rotation steps, each row followed by its count of steps
The counts run from 0 to 544.
[-0.13  0.70 -1.28 -1.01 -0.65  1.39  0.40  0.15 -1.21  1.27  1.24  0.46
 -0.08  0.71  1.18  1.60  0.48 -0.91 -2.02 -1.75  0.91 -0.27 -1.79  2.49
  0.03  1.77 -0.59  0.36 -2.78 -1.35 -2.15 -0.46 -1.00  2.08  0.88 -0.98
 -0.16 -2.16 -0.81  2.42  1.83  3.22  1.80 -0.08 -1.02 -2.94  2.05  1.06
  0.74  1.65  0.46  0.17 -2.09  2.26 -4.83  0.10 -2.30  0.51 -0.04  2.49
 -0.04 -0.63  0.61 -0.51  1.45 -0.73  0.16  0.15 -2.66 -1.06  1.16  0.11]	110
[-1.46 -0.62  1.25  0.17  0.00  0.41 -0.25  1.82 -1.48 -0.36  0.37  0.79
  1.06  1.28  2.08  2.99 -1.26 -0.19 -0.59 -3.60  0.95 -1.74  1.18  0.65
  0.83 -0.10  0.40 -1.48 -0.94 -2.41  0.16  1.25 -2.46  1.99  1.69 -2.42
  0.24 -0.30  1.00  3.15  0.37  1.75  0.35 -0.25 -1.56  0.99  0.14  0.87
  1.33 -2.74  1.87 -0.83 -2.24  3.02 -4.54 -1.13 -1.08  1.40 -1.30  1.08
 -0.35  1.45  0.63  1.56 -0.01  0.06 -0.66 -0.09 -1.91 -0.51  1.76  0.10]	19
[-0.93 -0.03  0.90 -0.84 -1.35 -0.10  0.53 -0.09  1.00  1.75  1.09  2.21
 -1.41  0.36  2.29  0.48  1.85  1.41 -0.95 -0.72  0.99 -1.36  1.39  0.99
 -1.44  1.94 -0.26  2.16 -2.36  0.15 -1.21  2.16  0.58  1.85  1.62 -2.35
 -0.50 -0.42  2.16  1.84  0.44  0.90 -0.60 -1.13 -1.60 -1.36 -0.73 -0.90
 -1.05 -0.58 -0.08  1.27 -2.69  1.47 -4.71 -1.28 -1.62 -1.59 -1.88  3.22
  1.83  0.34  1.93  0.35  0.73 -2.47  1.38  0.28 -1.26  1.24  2.10 -0.01]	489
[ 0.09 -0.65 -2.85 -0.85 -1.05  0.46 -2.72  1.26 -0.19  0.69  0.38  3.03
 -2.21  1.87  1.11 -1.18  0.08  0.79  1.10  1.09  0.73  1.55  1.11 -0.07
  2.40 -0.15  1.96 -1.12 -1.82 -1.74 -2.48 -1.86  1.21  0.08  2.94  1.33
 -0.61  0.10 -0.33  1.48  1.17  0.86 -1.90 -0.74 -0.43 -0.28 -0.82 -1.15
 -0.37 -2.45 -2.67  2.04 -1.77 -1.04 -3.94  2.00 -1.97 -2.14 -0.38 -1.80
 -0.54  0.49  1.45  1.06  0.50 -1.87  0.23  0.27 -0.05  2.40  0.83 -0.90]	462
[-1.33  1.65 -2.20  0.70 -1.63  2.86  0.08  0.48 -0.13 -0.50  1.48  0.79
 -1.83  0.25  2.83  2.46  0.48 -0.38 -1.24 -1.29  1.68 -0.14  0.45  0.76
  1.89  1.58  0.65  0.02 -1.11 -2.83 -0.20  0.34 -0.22 -0.15  0.29 -1.20
  0.13 -1.55 -0.34  3.53  1.30  3.58  1.17 -0.48 -2.03 -2.23  0.65  1.74
  0.48  0.97  0.94 -0.77 -2.78  1.37 -3.34 -0.49 -1.41 -0.38  0.35  3.48
  0.16  0.65  0.01  1.57  1.54 -0.07  0.43  0.41 -1.38 -1.27  0.94  0.16]	400
[-2.50 -0.67 -2.06 -2.04 -1.44  1.12  0.65  0.63 -1.76  1.99  1.28  0.60
 -0.49  1.71 -0.21  1.78  2.62 -1.70  0.97 -1.54 -0.25  0.44 -0.58  0.51
  0.10  0.33  0.88  1.07 -0.89 -2.37 -3.77 -0.77 -0.69  0.07  2.43  0.10
 -0.66 -1.30  0.06  2.01  2.34  1.51  2.23 -0.47  0.02 -2.04  2.68  1.47
 -1.33  1.53 -1.21  0.37 -1.41  0.99 -3.98 -1.40 -2.05  0.22  1.22  2.17
 -0.88  0.96 -1.57 -0.62 -0.22 -0.43 -0.34  2.11 -0.94  2.05 -2.11 -0.49]	113
[-1.28 -0.10  0.42 -0.16  0.46  0.15 -1.37 -0.48  0.53 -0.86 -0.80  1.05
 -0.16 -0.88  2.04  2.21  1.67 -0.82 -1.51 -0.35  0.74  0.32 -0.77  1.08
 -1.70  1.64 -1.04 -0.05 -1.38 -2.16 -1.57 -0.93 -3.97  2.36  0.30 -0.59
 -0.52 -2.45 -0.77  1.49  1.61  2.89  0.76 -0.23  1.22 -1.61  1.21  2.49
  0.32  0.10 -1.27  2.65 -0.12  1.70 -5.63  0.46 -3.76  0.40  0.00  0.46
 -0.46  1.36  2.31 -0.29  0.92 -0.25 -0.50  1.48 -1.14  0.44  0.72  0.20]	472
[-2.01 -0.76  0.37 -0.05 -1.68 -1.49  0.49  1.35 -2.26  0.01 -0.04  2.21
 -1.19 -0.56  1.01  2.19  0.92 -0.80 -1.48 -2.32  1.31  0.28  2.27 -1.22
  1.45 -0.99  1.03 -1.46 -0.94 -1.42 -0.84 -1.12 -0.46  1.17  1.47 -1.70
  1.08 -0.05  1.58  3.17  0.62  1.79 -0.79  1.05 -2.20  0.63  1.53 -0.33
  0.57 -0.12  0.71  0.59 -1.18  1.22 -5.47 -2.57 -1.00  3.08 -0.30  1.87
 -0.14  0.20 -2.58  1.07  0.83 -1.48 -1.40  0.02 -2.01  1.27 -0.13 -2.58]	343
[-3.32 -0.47 -0.89 -0.07 -0.69 -1.50  0.56 -0.22  2.04 -0.05 -0.67 -0.10
 -0.23  0.80  2.54  1.54  1.35  2.30  1.05 -2.97 -0.50  1.09  0.29 -1.15
 -1.07 -0.08  1.97 -2.55  0.19 -3.77 -0.24 -0.63 -3.76  2.34  1.60 -1.47
  1.26  0.82 -2.23 -0.32  0.84  1.37  0.36 -1.57  0.10 -0.49  1.04  0.80
 -0.47 -1.46 -0.50 -1.04 -2.53  0.35 -3.78 -0.56 -1.08  0.78 -0.67  0.35
 -0.99  3.09  0.33  1.55  0.07  0.77  0.48  0.83 -0.95  1.84  2.36  1.81]	191
[-1.89  0.46 -0.43  1.36  0.54  0.61 -0.57  1.98  0.28 -0.65  0.88  1.82
  2.11  0.61 -2.10  0.09  0.78 -1.35 -0.91 -2.20 -0.64  0.65 -0.81 -0.15
 -1.69  1.40 -0.17 -1.51 -2.88 -2.36 -3.07  0.00 -2.16  0.66  1.69 -0.83
 -0.22 -1.80 -0.39  4.90  0.88  1.58 -0.27  1.21  0.44  0.96  1.45  2.53
 -1.25 -0.26 -2.57  1.24 -1.17  1.62 -2.80 -0.11 -2.14  0.45 -1.11 -1.41
 -3.34 -1.38 -2.45 -0.12  0.92  1.13 -0.29  1.55 -1.12  1.18 -0.08 -1.31]	295
[-1.07  0.17  1.48 -1.63 -0.77  0.39  0.21  0.59  1.22  1.96  1.09  2.28
 -0.94  0.32  1.68  0.11  1.61  0.47  0.29 -0.18  0.53 -1.33  0.95  0.81
 -1.58  2.27 -0.21  1.25 -2.11  0.10 -1.14  2.52  0.47  1.09  2.13 -2.18
 -0.90 -1.37  2.53  2.35  1.20 -0.26 -1.60 -1.22 -1.38 -0.22 -0.79 -0.08
 -1.43 -1.42 -1.32  1.97 -2.32  2.22 -4.17 -0.27 -1.98 -2.13 -1.73  2.34
  1.50  0.08  1.93  1.50  0.73 -1.60  0.14  0.48 -0.93  1.89  1.66 -0.62]	488
[-3.08 -1.44  0.83 -0.98 -0.12  0.43 -1.66  0.49  0.76 -0.29  0.12  1.21
 -0.24 -0.04  1.13  0.85  0.53 -0.72 -1.00  0.01 -0.51  0.17 -1.41  1.13
 -1.36  2.37 -0.82 -0.46 -1.69 -1.99 -1.57 -0.25 -3.64  2.32  0.91  0.14
 -0.27 -2.50 -0.62  2.35  1.68  2.27  1.01  0.30  1.50 -0.70  0.91  2.67
 -0.03 -0.17 -1.88  2.63  0.21  1.37 -4.33  0.96 -4.21  0.06 -0.85 -0.47
 -0.10  1.13  2.10 -0.24  1.20 -0.66 -1.29  1.12 -0.79  1.46 -0.01  0.53]	471
[ 0.32 -0.98 -2.06 -1.15 -1.25  1.14 -1.73  0.16  1.13 -0.85  0.29  1.34
 -2.06  2.64  2.64  2.00 -0.75  1.83 -0.10 -0.28  0.92 -1.03  1.84 -0.13
  1.11  1.38  1.31  0.46  0.46 -3.45 -1.10  0.28  0.51  1.80  3.58 -1.82
 -0.77  0.70  0.08  1.91 -1.33  1.31  0.37 -2.24  0.39 -0.92 -0.37 -0.80
 -0.29 -2.66 -0.60  0.47 -2.16 -1.97 -3.81  1.95 -1.73 -2.97 -0.26  0.39
  0.13  2.65  0.39  0.94 -0.21  0.25  1.70  0.68  0.69  1.73  0.23  0.66]	174
[-1.77 -0.36  0.45 -0.86 -1.20  0.18 -0.85  0.86 -0.94  1.90 -0.68  3.12
 -1.46  2.06  1.56  2.13  1.42 -1.37  0.79  0.10  1.60 -1.57  2.55  0.71
  1.10  0.59 -0.14  0.54 -0.70 -1.31 -1.52  1.47  0.46  0.53  2.63  1.27
 -1.31  0.26  2.27  2.84  1.42  1.29 -2.30  0.22 -1.64 -0.74 -1.78 -0.06
  0.91 -1.51 -1.23  2.57 -0.69  1.73 -5.25 -1.96 -1.62  0.16  0.10  0.19
 -0.93  1.75  0.53  1.17 -0.63 -0.41 -0.23  2.11 -0.87  0.99 -1.12 -1.40]	23
[-1.20 -0.70  0.40 -0.59 -0.63  0.24  0.12  1.64  1.78  0.01  1.90  2.33
  0.27 -0.16 -0.33 -2.51  1.71  1.25  1.15 -2.03 -0.68  2.67  0.78 -1.19
 -1.71  1.11  0.04 -0.02 -2.51 -0.56 -2.22  0.89 -2.36  0.58  0.52 -0.33
  0.78 -0.72  0.37  3.92  1.92 -1.12 -1.32 -1.02 -1.14  1.94  0.21  1.37
 -1.69 -2.37 -1.83  1.34 -1.25  0.08 -2.33 -0.40 -1.69 -0.37 -2.04  1.38
  0.19  0.08  0.84  1.95  2.53 -0.20 -0.41  2.48 -0.75  3.14  1.79  0.10]	412
[ 0.31 -0.87 -2.75 -0.99 -1.49  0.77 -1.81  2.10 -1.29  0.69  0.98  3.29
 -1.91  1.29  0.79 -1.29  0.26  0.57  0.90  0.80  1.00  1.12  1.38 -1.08
  3.47 -0.75  2.27 -1.13 -1.82 -1.51 -2.10 -2.27  0.37 -0.32  2.38  1.63
 -0.32 -0.27  0.08  3.13  0.74  0.73 -1.73 -0.32 -0.77  0.02  0.29 -1.14
  0.18 -1.63 -1.77  1.28 -1.87 -0.98 -3.79  0.85 -1.61 -1.36 -0.45 -1.05
 -0.52  0.22  0.74  1.37  1.07 -2.06 -0.70  0.23 -0.63  1.70  0.44 -1.41]	461
[-2.48 -0.95 -0.33 -0.73 -2.47 -2.49  0.06 -0.50  0.33  0.72 -0.21  1.99
 -1.43 -0.07  1.74  0.63  1.66  1.54  1.49 -1.84  0.22  1.82  0.29 -0.85
  0.46 -1.04  2.33 -0.71 -0.32 -2.98 -2.07 -0.42 -1.34 -0.03  1.35 -0.24
  0.36  2.51 -0.29  0.25  1.39 -0.37 -1.56 -1.57  0.87 -1.31  0.86  0.27
 -0.82 -1.19 -1.67  1.30 -2.18 -1.00 -4.29 -1.04 -1.20 -0.24  0.01 -0.43
 -1.47  4.22  1.34  2.86 -0.33  0.44  1.14  2.10 -0.48  3.75  0.19 -1.33]	231
[-1.02  0.03 -0.30 -0.38 -0.35  3.26 -0.49 -0.23  1.97  0.08  0.21  1.73
 -2.17 -0.36  3.57  3.17  0.28  0.32 -0.99  0.00  0.70 -0.86  0.14  0.44
 -0.07  2.90 -0.28 -0.50 -1.25 -3.08  0.56  1.38 -2.03  1.30  0.60 -1.94
 -0.67 -2.56 -0.13  2.20  1.01  2.57  1.56 -1.04  0.54 -1.09  0.19  1.85
 -0.54 -0.67 -0.08 -0.07 -1.46  1.35 -4.27  1.94 -2.67 -0.85 -0.40  2.44
  1.18  2.06  0.65  1.67  0.68 -0.03  1.39  1.34  0.32 -0.26  1.36  0.75]	398
[ 0.41 -0.25 -1.10 -0.82 -0.86  0.09  0.60 -1.13 -1.76  1.64  0.23  1.76
 -1.76 -0.53 -0.16  1.13 -0.38  0.16 -3.06 -2.29 -0.79  0.95 -1.09  0.55
  0.15  0.49  0.10 -1.66 -2.46 -2.19 -0.76 -2.12 -0.28  2.42  1.90 -2.19
  0.12 -0.52 -0.79  2.16  0.01  1.11  1.97  1.02  0.11 -3.32  3.24 -0.20
 -1.06  2.20  0.65  1.20 -0.80  0.05 -5.63  0.83 -2.57  1.67 -0.37  0.81
 -0.28 -0.11 -0.42 -0.14  0.40 -1.70  1.11 -0.54 -1.89  1.16 -0.04 -1.28]	433
[-1.93  0.85 -2.08  2.26 -1.01  1.14 -1.24  2.10 -0.07 -2.36  1.85  0.16
  1.23  0.90 -1.03 -1.56  0.39  0.18  0.15 -2.40 -0.20  1.80 -0.09  0.22
  0.23  0.07  1.29 -0.78 -2.66 -2.66 -3.65  0.57 -1.67 -0.49  1.70 -1.18
  0.88  0.13 -1.45  4.67  0.84  0.85 -1.38 -0.28 -0.08  0.33  1.07  2.11
 -0.04 -2.23 -1.25  1.30 -2.98 -0.11 -0.16  0.05 -1.98 -1.18 -0.73 -0.35
 -2.91  0.08 -0.85  2.09  1.80  2.49 -0.80  1.41 -1.33  2.02  0.89  0.07]	46
[ 0.94  0.57 -0.76  1.18  0.41  0.75 -2.20  0.63  2.53 -1.61  0.18  2.00
 -0.94  1.14  2.36  0.71 -1.45  0.72 -1.61 -1.73  1.40  1.03  1.76 -1.16
  0.94  0.84 -0.95 -1.16 -1.15 -3.71 -1.15 -0.49 -1.37  0.99  1.72 -1.54
  0.77  1.63  0.71  3.69 -1.51  2.17 -1.53 -0.60 -0.19 -0.31 -0.22  0.47
  0.05 -2.95 -0.91  0.86 -0.16 -2.18 -3.56  0.37 -0.96 -0.48 -1.41  0.40
 -0.73  3.50  0.09  1.27  1.32  0.05  1.90  1.76  0.14 -1.31  0.90  0.22]	498
[-0.48  0.32 -0.35 -1.37  0.93  1.66 -0.50  0.53  2.21  2.62  1.02  2.56
 -0.99  1.67 -0.80 -0.69 -0.35  0.73  0.43 -0.25 -1.95  0.61 -1.25 -0.49
 -0.48  2.51 -1.05 -1.46 -2.41 -2.58 -1.57  0.67 -1.00  1.15  3.61 -1.15
 -0.60 -1.31  0.32  4.24 -0.81 -0.28  0.45  0.79  0.92  1.27  0.40  1.03
 -2.24 -1.76 -1.63  0.32  0.01 -0.97 -2.98  2.00 -2.17  0.52 -2.34 -0.88
 -0.51  0.39 -1.13  0.87  0.90 -0.46  1.75  3.12  0.41  1.43 -0.62 -1.35]	31
[-0.62  0.35 -1.17 -0.15 -0.24 -2.26  0.47  0.62 -0.88  1.00  0.93  1.00
  1.17  3.36 -0.05  0.02  0.05  1.05 -1.36 -2.93  0.59 -1.39 -0.31  1.49
 -0.54  0.50 -0.03  1.08 -2.15  0.03 -3.64  0.19  1.69  2.08  4.57 -2.59
  1.13  1.33  0.58  1.72  0.15 -0.04 -1.01 -0.32 -2.20 -2.77  1.16 -1.24
  0.25 -0.59  0.48  0.16 -3.05  1.00 -4.19 -2.14 -1.43  0.31 -1.26  0.72
 -1.15  0.08  0.35 -0.94  0.01 -1.52  1.25 -0.49 -3.16  0.53  0.85 -0.51]	201
[-1.34 -0.67  0.84 -2.31  0.30  1.53  0.13  1.92  0.93  2.84  0.10  1.80
  0.24  2.31  0.88 -0.13  1.50  0.63  1.30 -1.08 -1.29 -0.77  1.14 -0.92
 -1.53  2.30 -0.82 -1.28 -1.15 -1.28 -0.87  1.97 -2.14  2.53  3.54 -0.55
  0.07 -1.69  1.56  3.11  1.19  0.07  0.08 -0.20 -1.23  2.80 -0.60  0.27
 -1.46 -2.70 -0.78 -0.46 -0.02  1.33 -4.48  0.14 -1.66  0.49 -2.42  1.72
  1.04  0.10 -0.79  0.99  1.53 -1.36 -0.46  1.75 -0.65  1.88  1.12 -0.12]	528
[ 0.92  1.17 -0.62 -0.20  0.81  2.38 -0.38 -0.27  3.18  1.19  0.93  1.46
 -1.67  0.28  2.21  0.53 -0.51  1.43 -2.16 -0.86  0.33  0.90  0.07 -0.73
 -1.56  3.59 -1.21 -0.60 -1.97 -2.22  0.11  0.07 -1.70  2.31  1.42 -2.36
 -0.14 -2.32 -0.04  3.15  0.05  1.94  1.53 -0.94 -0.62 -0.38  0.61  1.27
 -1.03 -0.98 -0.92 -0.06 -0.87 -0.87 -4.14  2.13 -2.06 -1.01 -2.07  2.82
  1.42 -0.26  0.41  0.15  2.70 -1.17  1.15  1.52 -0.01 -0.83  2.15  1.02]	34
[ 0.68 -0.77 -1.55 -1.99 -0.22  2.15  0.51 -0.75 -1.09  2.58  0.84  1.12
  0.09  2.49 -1.21  0.10  0.85 -0.46  0.94 -1.48 -1.85  0.70 -1.82  0.47
 -1.03  1.68 -0.40  0.11 -2.27 -2.27 -3.59  0.00  0.00  1.12  2.87 -1.52
 -1.39 -1.53  0.34  3.31  0.93  0.25  1.82  0.06  0.57 -1.30  2.03  1.27
 -2.97 -0.30 -1.78  0.52 -0.04 -1.28 -3.81  1.21 -2.92  0.39 -0.22  1.02
 -1.39  0.73 -1.59  0.59  0.22 -0.13  1.39  3.56  0.07  1.84 -2.12 -0.46]	72
[-2.10 -0.34  1.29  0.37  0.07 -0.26 -0.34  1.33 -0.12 -0.82  0.51  0.69
  0.92  0.90  2.03  2.56 -1.44  1.19 -0.66 -3.10  0.00 -1.70  0.70  0.89
 -0.84  0.05 -0.42 -2.29 -0.11 -2.16  0.51  1.04 -2.84  2.99  1.85 -3.10
  0.70 -0.32  0.65  2.10  0.50  1.47  0.51 -0.89 -0.55 -0.06  0.38  0.84
  0.98 -2.50  1.43 -0.85 -1.84  2.76 -5.02 -1.01 -1.66  1.71 -1.43  0.68
  0.23  1.63  1.37  1.37  0.56 -0.28 -0.14 -0.36 -2.25  0.42  2.23  0.41]	18
[ 0.61  0.81 -0.17 -0.48  0.79  2.28 -0.32 -0.08  3.47  1.60  0.18  2.37
 -1.12  0.81  1.38  0.56 -0.05  1.13 -1.05 -0.34 -0.48  0.26  0.04 -0.72
 -1.54  3.63 -1.55 -1.08 -2.28 -2.37 -0.52  1.25 -1.78  1.64  2.29 -2.16
 -0.47 -1.90  0.32  3.56 -0.33  0.74  0.97 -0.38  0.41  0.04 -0.08  1.56
 -2.36 -1.01 -1.75  0.16 -0.46 -1.20 -3.85  2.42 -2.80 -0.74 -1.89  1.13
  0.76  0.80  0.39  0.67  1.94 -0.82  2.28  1.68  0.15 -0.60  1.18  0.57]	33
[ 0.88  0.41 -1.09 -0.21 -1.26 -1.51  0.23 -0.02  0.41  1.20  1.21  0.44
 -0.28  2.66 -0.94 -2.00 -0.81  2.09 -0.69 -3.85 -0.76  0.87 -0.04  0.91
  0.82  0.75  0.86 -1.05 -2.81 -1.94 -1.38  0.06  0.49  2.00  3.54 -1.96
  1.59  3.82 -0.74  3.00 -0.65 -1.06 -1.34  0.73 -1.62 -1.54  0.56 -1.75
  0.20 -1.60  0.85 -0.07 -2.49 -3.12 -2.26 -0.32 -0.58  1.40 -2.07  0.44
 -1.80  0.56  0.95  2.31  2.27 -0.52  1.38  0.65 -2.69  0.47  0.63 -0.13]	276
[-1.06  1.27 -0.75  1.72 -0.63 -0.25  0.60  0.29  0.99 -1.27  2.02  1.09
  0.79  0.42 -1.51 -1.82 -0.63  1.43 -1.06 -4.12  0.30  2.01 -1.19 -0.13
 -0.51  0.21  0.49 -1.35 -3.50 -2.33 -2.83  0.52 -1.42 -0.48  0.94 -3.14
  1.73  1.47 -0.93  4.50 -0.16 -0.35 -1.14 -0.16 -0.27 -0.07  1.97  1.38
 -0.50 -1.16 -0.14 -0.03 -2.63 -0.83 -1.00 -0.72 -0.70  0.02 -1.76  0.60
 -2.33  0.93 -0.48  2.35  1.79  1.14  1.80  1.26 -1.71  0.84  1.58 -0.29]	409
[-1.22 -0.57 -3.21 -1.37 -1.66  1.08 -0.22 -0.68  0.90  0.77  0.49  1.54
 -1.70  2.14  0.70  1.08  1.06  0.57  1.64 -1.21 -0.23  2.16 -0.10 -0.87
  0.54  0.51  1.08  0.37 -0.42 -3.45 -3.15 -0.56 -0.46 -0.29  1.63  0.32
 -0.55  0.63 -1.01  1.81  1.52  1.27  0.92 -2.03  0.85 -1.75  1.60  1.90
 -1.70 -0.85 -2.29  0.59 -0.90 -2.69 -2.62  0.62 -1.83 -1.42  0.77  1.62
 -2.49  3.42  0.08  1.76  0.43  1.04  1.55  3.17  1.24  2.13 -1.53  0.76]	363
[ 0.26 -0.31 -2.50 -0.23 -0.93 -0.19 -1.99  0.17  1.61  0.29  0.03  1.51
 -1.13  3.19  1.70 -0.57 -0.55  2.32 -0.58 -0.06  0.57 -0.13  0.46  0.81
  0.65  1.15  1.95 -0.38 -1.19 -2.56 -1.73 -1.71  0.68  2.42  4.16 -0.26
 -0.36  1.09 -1.85  0.30  0.16  1.24 -1.12 -0.91  0.43 -2.35  0.02 -1.66
  0.04 -1.68 -1.65  1.67 -2.31 -1.38 -3.87  2.46 -2.23 -2.62 -0.83 -1.78
 -1.07  1.37  1.87 -0.49  0.00 -1.13  0.84 -0.66 -0.64  2.04  1.02  0.35]	464
